In the data rows, 128 means zero.
Every row has a hidden score from 0 to 30. What is each row's score? 15 is about the middle. The score is a weighted sum of the row's numbers plus the product of two more (or one squared), each taken from its middle value.
[121 128 134 132 123 117 117 118 118 123 129 132 146 151 144 124 111 109
 111 106 111 114 117 119] ~ 13
[121 119 117 122 111 114 109 115 110 108 109 108 106 110 110 118 122 131
 141 150 154 160 149 141] ~ 11
[121 124 126 135 133 127 118 112 109 111 122 139 162 159 141 123 113 112
 111 110 110 112 114 117] ~ 18
[121 119 119 118 116 114 112 114 113 112 107 110 116 113 119 130 139 148
 158 152 141 129 124 122] ~ 17
[122 129 134 135 127 118 118 107 110 111 123 140 157 153 133 121 113 110
 114 112 112 115 113 120] ~ 18
[120 121 117 117 115 114 113 109 109 111 111 113 109 111 118 123 128 129
 133 145 157 163 145 135] ~ 15
[130 135 134 126 117 116 115 115 120 126 137 152 154 128 114 106 104 103
 106 109 110 110 111 119] ~ 15
[122 119 119 118 115 115 114 110 109 112 112 109 107 108 111 110 117 135
 160 179 203 198 183 163] ~ 18
[132 138 133 122 113 111 111 111 115 128 144 154 135 117 112 110 114 110
 109 107 109 114 114 118] ~ 13
[125 119 116 115 115 117 110 113 111 116 113 110 107 109 108 109 115 133
 162 193 215 210 200 175] ~ 19
[123 124 124 132 135 132 124 120 110 113 109 111 110 110 116 137 156 154
 130 118 115 115 117 123] ~ 11
[122 120 121 119 116 112 113 114 111 114 111 108 111 106 109 115 125 139
 157 192 202 186 167 155] ~ 18
[124 117 120 119 117 114 117 114 113 115 129 151 176 162 153 157 148 132
 121 118 123 130 139 140] ~ 23
[121 120 115 118 115 112 112 113 108 112 107 110 115 125 147 169 185 193
 188 170 156 152 149 142] ~ 13
[127 134 147 138 127 118 111 112 111 109 108 114 107 108 118 125 130 129
 123 116 119 127 118 119] ~ 10
[122 119 116 116 117 118 115 112 113 107 106 105 112 119 128 142 159 188
 188 175 164 147 142 138] ~ 20
[122 120 118 115 116 111 110 111 114 119 126 125 115 112 115 118 127 131
 131 124 125 143 162 165] ~ 20
[118 119 119 120 117 109 112 113 110 107 110 111 114 117 132 149 166 174
 187 176 165 154 153 145] ~ 11
[122 119 117 120 113 111 115 116 121 127 141 149 147 146 130 119 115 112
 112 115 120 126 130 130] ~ 16
[122 122 117 114 115 116 112 109 107 111 108 110 106 114 125 141 183 219
 198 166 142 129 119 120] ~ 24
[124 121 120 115 115 115 110 111 112 114 119 136 159 160 147 130 120 118
 119 125 135 144 153 146] ~ 22
[122 120 115 119 113 114 114 110 109 111 108 113 116 130 141 156 172 182
 171 144 132 126 120 120] ~ 23
[125 121 117 118 115 110 118 125 144 155 141 133 126 123 123 119 114 114
 123 134 143 143 139 128] ~ 12
[122 120 117 120 116 110 117 121 131 148 155 155 149 146 147 143 143 128
 124 129 140 146 151 141] ~ 16
[123 121 116 116 116 114 112 117 110 106 109 112 112 117 130 143 158 165
 158 146 134 131 128 127] ~ 13
[122 118 117 120 123 139 151 168 166 157 155 150 135 123 128 141 154 136
 114 111 110 112 114 116] ~ 17
[121 117 121 115 112 113 112 110 109 111 113 119 127 141 154 172 168 154
 139 125 115 113 115 120] ~ 9
[123 118 118 121 124 135 154 161 165 154 156 151 142 128 120 124 145 151
 134 118 107 114 110 118] ~ 13
[124 119 121 122 116 118 122 126 132 137 129 122 118 122 127 125 117 113
 110 117 129 148 167 162] ~ 29
[125 121 118 117 122 128 143 154 159 152 144 145 145 141 128 120 121 135
 147 141 127 117 118 119] ~ 7
[120 120 117 123 130 127 115 113 110 110 111 107 108 113 110 104 109 108
 115 124 129 137 163 167] ~ 10
[121 117 117 122 130 149 159 171 165 165 150 137 131 144 152 134 117 107
 107 108 114 111 109 117] ~ 13
[124 125 133 128 121 116 111 112 111 113 113 110 108 107 108 107 105 110
 107 118 126 139 165 164] ~ 20
[121 120 119 125 142 173 181 173 167 151 155 158 138 121 110 109 110 111
 108 110 110 113 110 117] ~ 14
[128 135 138 127 117 115 115 111 108 108 113 111 106 109 106 106 110 109
 115 125 133 141 147 132] ~ 11
[123 122 123 137 157 162 154 156 154 145 134 136 147 142 128 113 107 104
 108 109 113 112 117 119] ~ 17
[123 121 118 116 117 115 117 131 142 131 121 114 120 129 144 162 160 155
 142 131 130 129 133 131] ~ 14
[154 184 197 184 164 135 118 115 108 106 111 106 107 110 106 109 110 105
 103 113 108 114 113 120] ~ 9
[126 128 136 131 126 131 133 138 131 121 115 109 111 113 114 129 150 136
 117 106 114 113 114 118] ~ 12
[128 136 169 202 212 190 156 124 112 112 111 110 107 113 107 107 107 110
 110 108 110 114 110 120] ~ 23
[121 122 115 115 120 120 129 139 127 116 113 114 110 116 128 134 126 116
 119 133 149 142 129 123] ~ 15
[122 119 125 137 159 168 159 161 155 142 137 144 150 131 114 110 107 108
 108 113 110 111 114 117] ~ 18
[122 120 120 128 154 167 163 149 155 145 132 119 112 111 106 111 108 110
 113 107 112 111 116 116] ~ 17
[124 122 117 121 123 138 164 188 183 165 151 148 154 143 121 112 110 113
 107 113 108 116 115 119] ~ 25
[137 144 137 133 133 131 122 122 131 149 149 132 117 106 106 109 105 108
 109 113 112 111 114 119] ~ 8
[125 134 164 194 197 207 175 135 117 108 108 106 112 108 109 109 109 107
 107 106 108 113 115 118] ~ 7
[131 136 137 131 123 117 116 119 125 128 130 138 143 134 118 112 109 110
 106 110 112 114 113 118] ~ 15
[123 126 143 186 199 189 191 165 134 118 106 106 107 110 112 108 107 103
 107 107 110 112 114 118] ~ 17
[122 119 118 116 116 114 117 117 121 129 138 145 147 141 134 134 140 160
 167 161 150 135 125 125] ~ 18
[120 121 116 120 128 157 186 195 175 169 175 150 123 113 108 110 105 110
 108 109 114 110 117 119] ~ 22
[124 118 121 118 118 118 121 130 146 147 152 149 137 122 123 125 138 151
 168 170 155 143 131 124] ~ 7
[122 120 117 119 115 112 111 119 132 150 177 184 171 160 142 130 128 140
 153 142 123 114 112 117] ~ 14
[123 121 123 127 135 150 154 157 152 138 126 117 118 121 126 129 128 125
 127 138 146 146 144 130] ~ 14
[123 122 120 116 116 116 123 138 159 181 189 167 152 136 133 145 158 135
 120 112 112 109 116 119] ~ 6
[121 119 119 120 119 116 121 129 141 153 164 160 151 135 120 111 115 101
 104 111 113 112 114 120] ~ 12
[124 121 123 133 157 173 164 155 152 144 145 148 143 125 112 112 109 111
 109 106 114 113 113 118] ~ 19
[121 121 118 124 134 140 143 135 132 128 124 128 129 127 118 111 114 106
 110 113 112 112 116 117] ~ 16
[126 119 119 119 118 115 120 129 149 158 158 153 149 145 143 132 127 126
 138 144 143 131 124 121] ~ 11
[125 120 119 117 114 116 115 125 153 160 160 147 144 139 148 141 130 119
 114 108 110 111 112 117] ~ 13
[122 117 118 119 119 114 114 114 106 107 113 107 109 108 114 126 150 184
 208 207 194 176 181 161] ~ 6
[120 120 119 116 118 119 126 126 118 112 126 145 165 182 171 141 121 108
 111 108 111 111 113 120] ~ 18
[120 117 119 118 116 114 109 115 114 111 117 129 149 167 172 174 167 150
 137 137 140 149 155 142] ~ 22
[122 117 119 128 132 126 137 146 136 124 110 113 105 109 108 117 123 134
 139 123 113 114 112 119] ~ 11
[120 121 120 118 118 113 113 110 114 108 108 112 121 136 165 183 199 185
 170 155 152 153 159 157] ~ 14
[122 122 118 119 127 132 133 146 144 130 119 111 111 106 113 125 140 144
 135 118 113 113 110 119] ~ 11
[124 119 120 120 115 115 120 126 139 148 152 154 143 145 147 144 129 123
 127 137 142 142 138 130] ~ 20
[123 121 122 135 157 161 134 115 113 111 109 106 108 111 108 110 107 118
 128 129 121 115 118 117] ~ 17
[124 120 119 115 117 116 116 118 122 132 141 155 158 160 152 149 144 135
 134 134 143 146 145 131] ~ 15
[121 117 119 129 147 157 151 129 115 110 110 109 108 109 109 111 110 113
 123 129 124 114 116 118] ~ 11
[123 118 120 115 118 115 113 110 109 120 128 144 170 186 190 176 154 145
 147 151 143 136 127 125] ~ 20
[125 123 131 132 123 117 116 123 136 148 138 123 110 109 107 108 109 107
 115 124 139 128 118 120] ~ 13
[121 117 118 118 115 119 133 163 190 187 175 157 164 156 135 116 110 109
 110 109 107 113 111 119] ~ 14
[123 127 136 127 115 116 113 111 114 118 129 137 136 126 120 113 107 111
 108 124 135 133 118 118] ~ 3
[122 119 118 117 114 116 114 115 122 133 156 179 189 183 161 150 153 158
 141 125 114 112 115 121] ~ 23
[121 120 129 134 126 112 112 112 113 111 111 111 109 115 113 126 134 135
 135 144 151 128 116 119] ~ 17
[121 118 119 114 117 114 110 107 111 111 114 125 141 169 191 196 182 173
 165 160 154 143 129 124] ~ 17
[122 120 118 118 118 115 114 119 127 133 133 130 120 113 113 116 129 145
 153 140 131 128 129 129] ~ 11
[120 121 116 117 115 117 110 113 110 111 112 127 141 162 191 195 180 160
 152 152 150 145 140 132] ~ 23
[120 120 117 119 113 115 110 113 112 112 112 120 127 138 143 144 139 131
 128 133 140 138 134 128] ~ 15
[122 119 119 117 112 114 114 113 111 113 112 119 135 160 186 199 181 179
 166 161 150 143 133 127] ~ 20
[123 118 117 119 118 113 112 114 113 110 104 110 112 111 116 131 144 148
 143 134 131 135 145 142] ~ 16
[121 121 119 118 116 113 109 114 114 110 115 124 133 155 173 188 180 168
 157 154 146 138 133 128] ~ 18
[122 120 121 116 121 114 111 114 113 110 105 116 119 130 136 136 129 127
 134 145 148 148 146 141] ~ 17
[121 117 116 119 113 115 111 113 114 117 137 155 193 214 205 185 147 124
 114 113 115 114 117 117] ~ 20
[124 122 119 116 116 114 116 113 109 113 120 121 131 137 132 131 130 135
 145 150 153 142 135 129] ~ 17
[122 124 120 116 113 115 117 118 114 123 144 168 192 195 184 160 143 125
 111 107 110 107 116 120] ~ 22
[121 120 116 116 116 119 125 131 139 156 158 147 134 120 114 112 106 110
 118 120 126 130 138 134] ~ 16
[123 120 119 116 114 113 117 114 119 135 163 198 216 197 177 137 118 109
 109 113 114 111 110 118] ~ 28
[129 131 133 137 144 145 146 131 121 109 106 110 109 105 106 102 108 114
 123 129 132 132 131 130] ~ 16
[122 117 119 116 117 111 114 113 122 140 163 200 214 200 171 133 116 109
 108 111 112 113 111 123] ~ 26
[140 154 168 156 134 122 116 114 112 111 112 108 111 116 124 133 131 122
 111 110 113 112 114 117] ~ 7
[123 117 117 118 118 117 113 116 125 141 172 197 208 192 165 137 117 110
 108 112 111 117 111 122] ~ 23
[139 156 168 161 136 120 115 110 111 121 129 134 131 118 112 108 110 108
 107 109 108 112 109 121] ~ 10
[120 121 121 115 114 112 114 110 112 110 115 126 141 174 203 211 205 183
 153 131 119 117 119 116] ~ 12
[126 131 135 138 139 158 169 172 154 135 121 116 108 110 103 107 108 108
 109 108 111 115 116 115] ~ 12
[121 120 116 117 115 114 118 114 111 108 111 122 130 153 176 193 191 181
 164 147 134 127 124 122] ~ 16
[121 124 133 157 166 155 151 139 132 136 136 137 124 115 109 107 111 111
 110 111 112 112 112 120] ~ 14
[121 120 115 118 116 116 113 111 113 111 113 119 125 132 139 150 157 160
 157 150 144 132 128 127] ~ 20
[135 145 154 161 158 138 130 138 127 115 111 113 109 108 119 132 145 138
 124 114 111 113 114 120] ~ 13
[124 120 117 116 118 119 124 131 132 136 129 122 121 124 131 135 133 132
 128 127 123 118 117 124] ~ 12
[149 159 151 149 130 120 114 114 109 107 112 115 128 122 112 106 115 121
 132 139 132 123 117 118] ~ 24
[122 119 118 118 120 122 132 140 146 142 136 138 139 141 137 136 137 132
 130 126 119 114 114 119] ~ 15
[146 146 135 122 116 115 111 110 110 113 113 104 111 108 109 111 127 134
 119 124 129 131 130 126] ~ 16
[123 122 118 119 117 112 114 115 118 120 133 142 147 147 145 144 145 145
 140 136 137 135 135 132] ~ 18
[145 149 142 127 120 115 111 114 107 110 109 108 109 109 116 130 127 115
 119 129 134 133 129 124] ~ 13
[123 119 117 116 118 111 114 111 110 108 107 109 113 111 113 131 154 182
 197 197 186 173 176 158] ~ 9
[151 155 145 134 123 115 112 115 112 109 108 108 106 117 130 125 107 113
 121 131 135 130 126 124] ~ 18
[124 119 120 119 119 113 114 115 114 110 117 118 130 156 184 199 198 182
 162 153 149 150 143 133] ~ 12
[150 156 148 138 129 118 116 110 111 107 110 117 128 122 110 109 108 119
 128 135 132 127 119 124] ~ 24
[123 120 116 114 117 118 109 112 110 107 109 117 128 153 187 198 196 180
 169 160 152 142 133 129] ~ 16
[149 159 147 140 128 120 116 116 112 109 114 114 127 124 114 108 109 117
 124 135 135 128 121 123] ~ 21
[122 118 118 118 117 111 112 115 109 114 109 112 109 116 114 127 142 174
 199 205 184 164 160 147] ~ 11
[146 161 150 143 133 125 116 111 113 110 108 118 126 125 111 108 108 113
 124 137 136 131 125 121] ~ 26
[123 120 117 119 116 118 117 114 112 112 102 108 107 108 111 108 118 132
 147 166 188 210 214 195] ~ 29
[126 130 141 155 158 160 151 134 125 131 134 116 111 106 111 114 125 137
 149 138 125 118 119 122] ~ 11
[120 119 119 115 117 115 113 110 114 112 108 112 112 122 134 139 141 131
 125 128 154 187 188 170] ~ 18
[120 116 117 118 116 119 128 141 153 157 174 174 180 170 144 122 113 108
 108 109 112 110 117 118] ~ 18
[174 176 149 131 121 116 112 111 112 112 110 111 109 107 107 113 110 108
 104 108 111 109 115 119] ~ 21
[125 120 120 118 115 122 134 144 149 169 180 178 171 151 134 123 112 105
 108 113 113 112 118 118] ~ 21
[184 186 154 133 123 113 111 113 110 113 109 107 113 109 110 107 106 109
 111 110 109 112 116 117] ~ 13
[122 121 120 121 127 138 144 145 159 175 169 158 145 133 125 116 112 110
 111 109 109 110 113 118] ~ 11
[204 200 169 139 123 116 112 112 109 108 111 105 108 108 108 107 107 108
 111 110 112 111 111 117] ~ 22
[136 145 164 157 143 133 125 116 114 114 111 116 122 130 140 136 124 114
 105 111 110 110 113 120] ~ 10
[191 194 171 138 123 119 117 112 108 112 108 107 109 108 108 107 113 108
 105 111 110 113 111 120] ~ 24
[137 148 151 145 135 130 120 115 114 111 114 114 120 128 133 126 116 110
 106 110 107 115 114 123] ~ 8
[180 214 182 147 125 119 108 114 108 113 109 108 108 107 107 109 106 103
 103 108 113 113 114 118] ~ 16
[136 151 152 142 134 125 118 113 112 117 107 118 125 129 124 116 110 111
 107 107 111 113 111 121] ~ 16
[195 205 178 143 122 117 110 115 112 109 107 112 108 106 105 111 110 111
 105 110 111 112 108 120] ~ 23
[128 133 147 151 143 128 121 111 112 112 116 119 125 127 124 115 110 107
 104 112 110 114 114 119] ~ 10
[153 185 211 208 160 129 115 110 112 109 110 107 104 107 111 107 102 108
 112 108 112 116 112 117] ~ 15
[130 135 134 138 147 138 126 117 114 109 118 117 118 126 127 124 115 114
 110 113 109 110 114 117] ~ 10
[163 213 217 183 141 120 118 114 107 110 113 109 111 108 111 106 110 108
 110 113 112 110 114 119] ~ 12
[132 130 135 129 130 134 135 128 120 108 112 113 109 114 122 128 128 123
 120 114 116 115 115 119] ~ 11
[120 123 126 133 160 216 254 209 149 122 113 111 111 105 106 106 110 107
 110 110 113 109 113 115] ~ 11
[132 134 135 133 138 141 134 122 118 108 109 109 113 116 122 126 132 128
 121 114 114 113 113 121] ~ 15
[131 134 138 146 151 140 125 117 115 108 107 112 108 112 121 127 130 128
 124 113 112 114 115 118] ~ 16
[124 121 130 152 183 204 201 186 147 122 111 112 109 108 114 106 109 111
 111 107 117 110 113 117] ~ 14
[129 130 134 134 139 145 147 129 117 110 110 109 108 111 112 119 127 131
 129 123 120 113 110 117] ~ 16
[121 121 119 119 128 145 169 184 173 167 157 152 140 121 111 110 107 107
 108 110 109 114 112 119] ~ 21
[124 126 128 132 134 140 144 146 132 120 110 109 110 105 109 114 123 129
 132 129 124 117 115 118] ~ 14
[123 118 122 117 118 113 109 120 134 158 189 209 189 176 155 133 120 111
 109 111 114 114 109 124] ~ 18
[122 120 115 121 115 119 120 127 138 144 150 145 127 118 111 114 114 121
 126 129 128 127 125 123] ~ 15
[123 121 118 117 118 116 116 117 133 160 190 223 212 189 151 121 111 108
 107 110 112 112 117 119] ~ 23
[122 118 118 115 115 113 114 117 126 133 147 151 143 129 115 113 110 119
 128 130 128 125 123 123] ~ 14
[121 118 119 120 116 115 118 124 144 179 204 211 200 172 137 114 111 109
 108 108 110 111 115 115] ~ 17
[120 117 117 117 118 120 123 131 146 163 152 136 120 113 108 108 107 115
 119 127 128 128 130 127] ~ 10
[123 122 121 118 113 114 113 113 118 122 131 149 172 183 210 216 204 161
 129 116 110 112 112 120] ~ 21
[123 120 121 116 117 117 121 126 139 156 149 141 129 118 117 109 112 115
 124 127 129 129 127 126] ~ 10
[122 119 117 116 113 112 114 113 115 116 120 130 146 172 195 196 201 197
 168 146 126 122 116 120] ~ 15
[121 120 119 114 113 114 115 113 118 126 141 152 151 143 132 123 117 118
 123 128 128 127 126 125] ~ 16
[121 123 121 117 119 116 115 113 111 114 114 126 141 170 190 205 195 189
 177 155 141 129 122 121] ~ 14
[123 118 116 118 112 114 115 112 115 125 136 147 150 144 137 128 121 123
 126 128 129 125 124 126] ~ 17
[123 121 118 117 118 113 111 110 111 116 128 148 173 189 186 179 163 170
 159 138 123 116 115 117] ~ 19
[123 121 121 117 113 120 116 108 111 109 121 123 127 133 138 138 138 143
 144 143 138 132 130 125] ~ 14
[122 117 118 113 116 114 117 122 141 173 196 194 176 160 156 150 128 115
 112 108 112 112 112 119] ~ 16
[120 118 120 116 115 115 111 116 118 121 135 143 140 140 139 137 131 125
 121 122 127 131 131 129] ~ 14
[122 119 119 118 117 113 115 113 118 133 157 175 187 192 174 166 169 143
 124 113 112 112 112 119] ~ 22
[120 121 119 117 115 114 117 122 134 146 156 150 139 128 124 117 111 113
 113 116 123 129 137 134] ~ 18
[123 121 117 117 116 119 129 162 190 207 186 169 170 144 118 113 111 107
 108 110 113 112 113 117] ~ 14
[123 122 117 116 121 115 113 110 115 119 126 135 143 141 142 141 137 131
 127 127 127 130 131 131] ~ 17
[122 120 121 120 125 140 168 194 178 164 149 141 154 149 129 112 110 107
 110 107 109 112 111 116] ~ 14
[122 120 118 114 118 114 114 109 110 110 114 111 114 122 132 142 135 135
 142 153 154 149 143 133] ~ 13
[123 127 151 164 167 163 161 155 141 148 151 133 116 108 106 109 106 108
 110 108 112 111 115 117] ~ 7
[125 117 118 119 117 114 115 109 110 104 110 109 111 113 114 124 140 156
 151 153 144 144 147 147] ~ 13
[124 121 118 126 148 188 199 181 177 172 144 115 110 106 104 115 107 106
 107 105 111 115 116 118] ~ 13
[120 120 121 119 116 115 107 111 115 113 108 110 106 113 117 127 141 161
 161 149 141 145 145 142] ~ 13
[122 121 121 133 159 193 230 213 163 131 116 111 108 109 107 105 111 106
 107 110 107 114 114 119] ~ 12
[121 120 120 118 117 115 112 114 110 111 108 111 111 112 122 132 149 156
 154 145 138 138 140 135] ~ 13
[123 121 120 128 153 183 191 187 178 166 137 116 108 106 113 109 105 104
 110 111 107 110 115 119] ~ 8
[122 120 116 115 119 117 114 112 110 113 116 124 128 132 134 128 126 127
 127 129 135 137 132 124] ~ 15
[126 120 128 149 182 195 180 174 163 136 118 113 104 109 109 108 116 109
 107 107 116 111 107 119] ~ 24
[122 122 122 122 125 130 134 132 127 121 112 113 108 108 108 108 109 116
 118 134 135 129 126 124] ~ 12
[200 195 175 137 124 114 108 115 106 113 109 112 105 107 108 102 109 107
 114 107 112 110 113 119] ~ 8
[136 136 134 131 125 117 119 115 113 112 109 110 109 106 109 111 122 130
 120 119 122 125 129 128] ~ 15
[125 121 119 119 113 109 114 114 113 116 129 149 179 196 188 186 167 167
 158 141 122 116 115 122] ~ 23
[143 138 136 124 118 116 111 115 117 106 110 111 110 110 123 130 115 112
 111 117 123 130 132 130] ~ 17
[121 121 119 115 116 116 116 120 139 171 193 187 176 151 142 152 158 135
 117 112 115 114 115 119] ~ 12
[138 139 130 123 118 116 113 111 114 107 103 114 109 111 119 130 122 114
 113 118 125 131 132 129] ~ 17
[122 119 116 118 116 122 138 157 177 180 171 148 142 148 153 141 122 109
 110 110 111 112 113 116] ~ 14
[136 135 129 121 118 112 113 108 110 114 111 108 110 108 117 132 125 114
 112 121 128 131 129 125] ~ 12
[121 123 128 143 174 184 177 162 161 161 149 126 111 111 106 108 106 108
 110 112 111 109 109 121] ~ 9
[134 135 125 117 115 116 113 115 110 109 111 107 108 114 127 131 117 113
 115 120 127 128 129 127] ~ 12
[155 179 185 175 156 137 122 112 112 109 109 110 108 108 110 112 108 111
 108 112 110 110 115 118] ~ 15
[120 127 132 136 128 121 112 112 113 103 108 109 110 114 125 137 126 113
 112 117 119 124 128 127] ~ 7
[127 135 158 177 174 174 167 163 142 122 111 112 111 112 107 108 107 110
 112 107 110 112 115 120] ~ 14
[121 120 119 119 117 114 120 114 123 128 131 123 120 110 108 123 136 143
 141 128 122 118 117 122] ~ 14
[138 152 149 153 151 143 136 141 138 127 117 112 114 106 106 110 106 109
 112 109 114 115 115 117] ~ 15
[124 118 117 117 116 116 117 119 127 125 125 114 113 109 112 117 131 160
 165 158 138 125 114 121] ~ 14
[123 120 120 126 142 165 163 166 156 152 140 132 140 151 143 120 110 109
 105 110 112 115 112 120] ~ 12
[122 119 119 117 116 115 120 121 128 130 123 117 114 107 112 111 125 138
 159 163 148 131 119 120] ~ 15
[123 118 124 143 167 174 171 164 158 161 140 122 116 108 107 109 104 109
 110 110 113 113 114 121] ~ 11
[121 117 117 119 117 112 114 117 117 125 137 143 133 120 115 114 125 141
 152 140 133 139 142 131] ~ 11
[121 120 118 116 119 129 146 164 172 174 160 148 141 141 146 135 121 114
 113 108 112 111 111 120] ~ 15
[122 118 116 115 115 113 115 113 112 116 116 127 144 149 143 130 137 134
 123 118 127 138 156 146] ~ 17
[124 118 120 136 152 156 172 167 152 148 147 152 136 121 112 107 110 111
 104 110 108 107 110 121] ~ 18
[122 120 117 119 117 118 111 111 116 119 127 146 151 143 143 137 117 108
 110 115 129 137 139 129] ~ 24
[123 127 134 143 154 136 129 128 137 141 137 129 121 116 124 132 133 125
 119 109 110 115 114 121] ~ 8
[121 118 119 121 115 112 113 111 113 111 118 134 149 157 154 133 117 107
 108 114 124 134 138 130] ~ 22
[122 119 118 121 130 143 149 148 138 130 131 139 139 135 124 122 125 133
 139 131 123 115 114 120] ~ 17
[123 117 117 113 113 112 114 112 110 108 104 112 117 123 141 161 167 157
 130 125 126 130 128 124] ~ 14
[123 121 119 117 116 119 117 113 109 112 112 112 113 115 126 145 173 193
 199 183 181 165 167 153] ~ 14
[120 119 120 120 126 136 146 165 170 150 134 130 139 144 133 121 113 110
 105 110 109 108 115 117] ~ 16
[123 119 116 118 113 113 113 110 110 112 108 110 107 119 128 153 182 195
 202 185 172 163 166 159] ~ 16
[121 121 125 130 137 148 142 134 137 147 143 136 123 111 107 110 120 132
 150 140 125 116 115 119] ~ 15
[121 118 121 117 117 115 110 112 112 109 112 110 105 111 109 122 139 172
 194 205 201 195 189 165] ~ 11
[124 130 141 156 155 144 131 120 126 135 126 115 108 108 113 105 108 112
 121 131 132 128 122 119] ~ 15
[127 132 143 141 135 125 127 141 146 138 135 126 114 110 104 111 110 110
 111 116 111 116 114 121] ~ 11
[122 120 118 130 139 133 122 116 114 108 112 113 131 147 148 132 127 116
 112 113 111 112 116 116] ~ 15
[124 120 121 128 138 132 121 115 112 109 112 122 140 150 136 131 124 112
 114 113 110 112 110 119] ~ 18
[124 121 121 115 119 116 113 109 108 111 112 110 107 115 126 138 156 157
 140 150 182 171 173 172] ~ 12
[122 120 122 130 138 140 132 121 113 109 110 106 118 128 125 115 115 117
 122 123 122 122 121 119] ~ 14
[123 120 118 118 118 120 113 112 111 106 114 109 110 108 106 112 117 127
 156 190 214 214 215 191] ~ 24
[125 131 142 149 141 126 118 114 113 109 113 112 108 118 127 123 120 125
 127 125 117 115 114 118] ~ 11
[123 120 120 118 118 114 114 113 109 108 108 108 109 110 108 112 124 147
 175 201 206 213 207 182] ~ 20
[124 120 120 117 120 114 120 130 140 137 128 115 115 107 110 108 112 117
 126 142 147 132 125 121] ~ 12
[125 120 118 117 116 117 113 115 118 116 124 137 153 166 184 194 213 200
 172 142 124 113 119 117] ~ 16
[124 118 119 118 114 117 120 115 132 152 149 122 113 107 116 122 130 125
 120 119 135 144 128 121] ~ 13
[125 120 120 119 115 121 115 121 133 157 179 194 217 215 160 124 109 112
 103 111 110 112 113 117] ~ 22
[122 118 118 117 116 117 120 146 146 126 117 110 113 116 125 131 125 116
 108 109 124 146 144 127] ~ 23
[122 118 120 115 117 120 125 144 176 202 206 190 172 144 117 110 109 106
 108 112 113 111 112 119] ~ 11
[123 119 122 117 115 117 120 126 134 141 149 150 149 146 147 146 142 137
 132 120 116 111 114 116] ~ 13
[122 121 118 118 117 110 113 115 127 153 151 139 127 117 110 111 109 110
 109 109 112 119 143 157] ~ 12
[124 119 119 117 115 113 112 114 114 115 129 142 157 164 171 165 163 149
 146 137 128 122 116 121] ~ 19
[124 121 121 128 138 146 151 140 132 124 129 127 115 107 108 107 111 109
 112 120 124 124 126 128] ~ 12
[122 120 116 119 116 122 125 134 145 141 134 130 128 132 136 139 136 133
 133 131 129 123 121 123] ~ 16
[124 121 125 127 136 145 154 144 136 132 132 125 114 106 110 109 109 109
 115 120 120 123 126 126] ~ 12
[123 118 123 122 126 134 142 147 141 129 123 121 126 133 138 130 126 124
 127 133 130 126 121 123] ~ 15
[124 127 139 143 154 151 138 122 117 112 112 119 122 119 114 107 111 117
 120 124 122 120 119 116] ~ 18
[119 122 117 117 116 118 122 129 157 187 208 198 183 157 131 114 110 108
 108 103 112 107 113 120] ~ 13
[126 127 130 139 149 153 144 133 120 114 116 123 120 112 110 107 112 113
 120 123 125 121 120 125] ~ 15
[121 118 119 117 117 114 116 116 124 143 172 182 183 175 164 155 153 133
 119 108 108 110 117 119] ~ 15
[120 119 118 118 120 126 132 139 142 137 126 115 114 113 110 102 114 118
 126 139 140 125 121 119] ~ 14
[122 120 120 120 115 114 120 128 159 189 215 213 183 147 122 111 114 106
 111 111 109 114 109 119] ~ 15
[122 121 116 114 119 119 132 147 142 131 113 109 115 123 129 125 114 109
 111 109 124 135 128 122] ~ 12
[121 122 115 115 111 116 115 121 133 161 180 205 183 185 156 139 120 113
 111 110 106 113 115 119] ~ 21
[124 122 119 116 123 140 166 168 159 136 123 112 111 109 107 115 109 109
 111 106 114 126 139 133] ~ 17
[123 119 118 115 118 109 118 114 113 120 129 147 162 196 218 220 202 159
 131 113 113 112 111 120] ~ 15
[122 121 120 123 128 151 170 170 152 129 120 109 111 109 110 106 109 105
 108 111 118 129 135 127] ~ 16
